One turn or mirror swaps these rows in pairs. Which row does each one swap with?
The rows were stretched afterwards, more along some directions than others.
Z858: [ 28   7  13   7 -10 -11  14  -4   1  -3  22   0   9 -15 -29   5 -13  23
 -14  -9 -23  -7]
Z165: [  3 -12   7   1  -4 -30  33  -1   4  22   2 -15  -6  -6  -4  33  -3  16
 -26  -8   1 -11]
Z441: [ 24   8   6  12   4  -2  12  12   1   1  23  13 -21  11  23  -9   2  -7
  -6  -6   7  -4]
Z79: [ 14 -19  14 -14  19 -26  18  10 -13  15   4   4 -17 -16  35  16  -3  -4
 -14 -14   0 -23]
Z618: [ 15  -1   7  16 -18 -21  27   6  22  12  -2  -5  -8  17  22  19  19   7
 -17  -5   7 -13]
Z383: [ 26   1  16   2 -14 -20  29  13  25  19  25  17 -17 -12  -8  18  -3  22
  -9 -25 -23   1]
Z164: [  8  -8   9 -15  15 -14   8  14   0  29   6  15 -14   8  35  11   3   1
  -9 -28  -3 -19]
Z75: [ 30   3  21  16  -9 -13  28  10   7  11  26  24  -4 -10 -20   7 -16  21
 -20 -11 -10   3]
Z829: [ 23   8  13  15 -20  -7  12   1  13  -4  11   6   5  -3 -10   3   4  21
   0 -19 -25 -13]
Z992: [ 12  -3   9 -11  16 -11   0  14   3  24  10  23 -19   5  24  10   5   4
 -14 -26 -12 -17]
Z419: [ 21  15   5  14  -1  -1  -3   8  -3  11  27  11  -7  15 -16  -1  -6  19
 -30   0 -12  -2]
Z809: [  4  -4   6   3 -14 -24  40   6   8  20  -2 -15   4   3   9  21   2   8
  -9 -12  -5  -5]
Z585: [ 21  -2  15  -3 -13 -24  26  11  25  18  20  10 -14 -15   2  21  -2  16
  -5 -27 -21  -3]
Z531: [ 24   9  11  15 -17  -8  11  -2  16  -6  10  10   6  -4 -16  -1   0  18
  -3 -14 -28 -13]
Z512: [  8 -18   9   3   7 -26   3   9   4   4  24  15 -29 -25   3  16 -21   3
 -21 -15  -2  -7]
Z133: [ 15   2  10   8  -6  -4   2  11  10   2   2  21  -6   2  20  -2   7  10
   5 -26 -11 -19]
Z534: [ 18  -7  16 -25  13 -18  16  18  -2  36  19  15  -9   3  19  22  -2  12
 -26 -22  -4  -3]
Z712: [ 20   6   4  -1 -10 -16   1  -3   5  22  25   7 -15  12 -11  14  -9  23
 -32  -6 -19 -10]
Z854: [ 13   3   4  11  13 -12  -6  18 -10  -7  19   9  -4  -6  -3   3  -8  -1
 -28  -5   8  10]
Z653: [ 12  -3   8   0  -4 -10   3   6  15  13   5  20 -13   5  23   3   9   8
   3 -29 -16 -27]
Z584: [ 16   6   3  17   2  -9   9   5   7  -4  18  12 -24   8  19 -11   4  -8
 -11   0   8  -7]
Z588: [  5 -22  12  -2  10 -29  11   9  -4  10  18  12 -18 -28  -1  21 -27   3
 -19 -17  -1  -7]
Z162: [ 15 -17  12   3  -5 -16  11   2  -3  -4  11   9   6  -7   2   0  -9   3
  -9 -16  15  -5]
Z338: [  2 -23   8  -4  10 -31  20   6  -6  14  13   1 -11 -26  -3  29 -24  10
 -25 -16   1 -10]
Z561: [ 10 -15   2 -10   7 -13  20  13  13  27  11  -5 -20   9  20  16   2  13
  -1 -18 -10 -10]
Z621: [ 14  11   1  10   7  -7  -4   9  -3   6  23   6  -2  19 -14   0  -7  17
 -31   0  -5   7]
Z449: [ 18 -13  10   9  -2 -13   9   4  -3  -9   6  14   1  -4   6   3  -1   3
  -9 -16  14  -3]
Z415: [  7 -17   0 -13   4 -16  20  13   9  21   9  -6 -26   3  21  12   1  12
  -6 -16  -8 -14]
Z599: [ 18  12   1  14   4  -4  -4   8  -3   5  23   9  -4  17 -15  -3  -7  16
 -31   0  -6   4]
Z211: [ 21  -9  15   4  -3 -22  -7  13   7  -5  24  23 -26 -15   0  10 -15   7
 -25  -8  -3   2]
Z856: [ 18 -11  14 -13  18 -23  13   1 -14  11   6   7 -12 -20  26  21  -3  -4
 -16 -14  -3 -22]
Z127: [  6 -13   2  -6  14 -14  18   8  12  25  13  -8 -23   3  23  14   1  10
  -7 -12  -8 -12]
Z870: [  4 -29  -5  -9   2 -14  14   4   8   5   3  -6 -14  -4  20   6   1  -1
  -1 -25   6 -11]
Z572: [ 32   3  25  16 -12 -14  28  14   9  12  30  24  -7  -7 -16  12 -13  25
 -22 -15  -7   3]
Z53: [ 26  -5  16   1  -7 -20  -8  11   8  -9  25  23 -19 -10  -2   7 -13  10
 -26  -7  -7   4]
Z94: [  3 -23  -8  -4  -1 -10   6   0  11  -5   6  -3  -2  -5  13  13   0   2
   2 -20   9  -4]
Z931: [  7 -21  11   1   8 -30  12   8   1   9  22  13 -22 -26  -4  25 -23  10
 -26 -20  -2  -5]
Z217: [ 24   4   3  18  -6  -9  13  11   7   0  19  10 -23   6  22 -12   7  -5
  -6  -6   9  -8]
Z117: [ 21  -7  11  -9  -7 -21   3  -7   5  14  10  11 -19  -9  10  20  -3  11
 -25 -14 -14 -28]
Z731: [ 22 -14  18 -12   5 -28   9   1  -6   8   3  11 -11 -26  21  18  -6   1
 -16 -19 -11 -28]
Z270: [ 20  10   2   9 -11  -9  -1  -1  10   9  23  10 -13  15 -18   6  -4  23
 -29  -3 -21 -11]
Z932: [ 28   1  22  16  -8 -13  25   9  -1   4  24  20   5  -9  -9   4 -14  16
 -16 -12   2   0]
Z738: [ 22   9  13   9   3  -4  16  -3  -5   1  21  -8  11 -12 -18   9  -9  18
 -12  -1 -11  -4]
Z498: [ -1 -21  -5  -7  -3 -14   6  -2  15  -2  10  -3  -8   8  16   9   3   4
   0 -22   4  -7]
Z859: [ 32   5  22  12 -15 -11  31  16  17  17  30  24 -11  -4 -11   8  -9  25
 -14 -17 -18   1]
Z110: [ 17 -11  11 -13  -3 -23   1  -7   6  15  10  10 -14  -9  11  18  -8   6
 -16 -17 -18 -28]
Z552: [ 10   2  12   9 -19 -22  30   6  13  13   1  -4  -3  11  21  18  14   5
 -16  -1   4 -12]
Z693: [  5 -18   5   1  -4 -35  35   7   0  16  -6 -10  -4 -13   0  28  -4   8
 -26 -12   1 -12]
Z102: [ 21  16   7   9   3  -3  -6  10   0  11  29  15  -9  18 -18   1  -5  17
 -33  -1 -15   1]
Z394: [ 26  11  15  14 -22  -8  14   0  11  -4  18   9   6 -10 -23   4  -4  19
  -8 -13 -28 -11]
Z346: [ 18  -2  11  15 -17 -19  32  10  10  13   1  -5 -12  10  24   5  14  -1
 -14  -5   8 -14]
Z951: [ 10  -6   8 -14  17 -13   5  15  -1  27   7  17 -12  10  35  13   4   2
 -12 -26   3 -14]
Z944: [ 18 -14  14 -12  -4 -23   2  -3   4  11   6  15 -15 -20  11  21  -6   7
 -19 -19 -17 -28]
Z845: [ 23   7   6  12   4  -4  21   1  -5   0  27  -7   2 -11 -16   2 -11  12
 -13  -2  -3  -3]
Z577: [ 12 -20   5   0   0  -9   0  -1   0  -4   3   8   2  -4  26   2  -6  -7
  -4 -15  21  -6]
Z100: [ 10  -3   8 -10  12  -8   5  14  -2  24   8  20 -17   3  29   9   3   3
  -8 -27  -9 -22]

Z531 is swapped with Z110
Z383 is swapped with Z211
Z621 is swapped with Z951
Z53 is swapped with Z585
Z164 is swapped with Z599

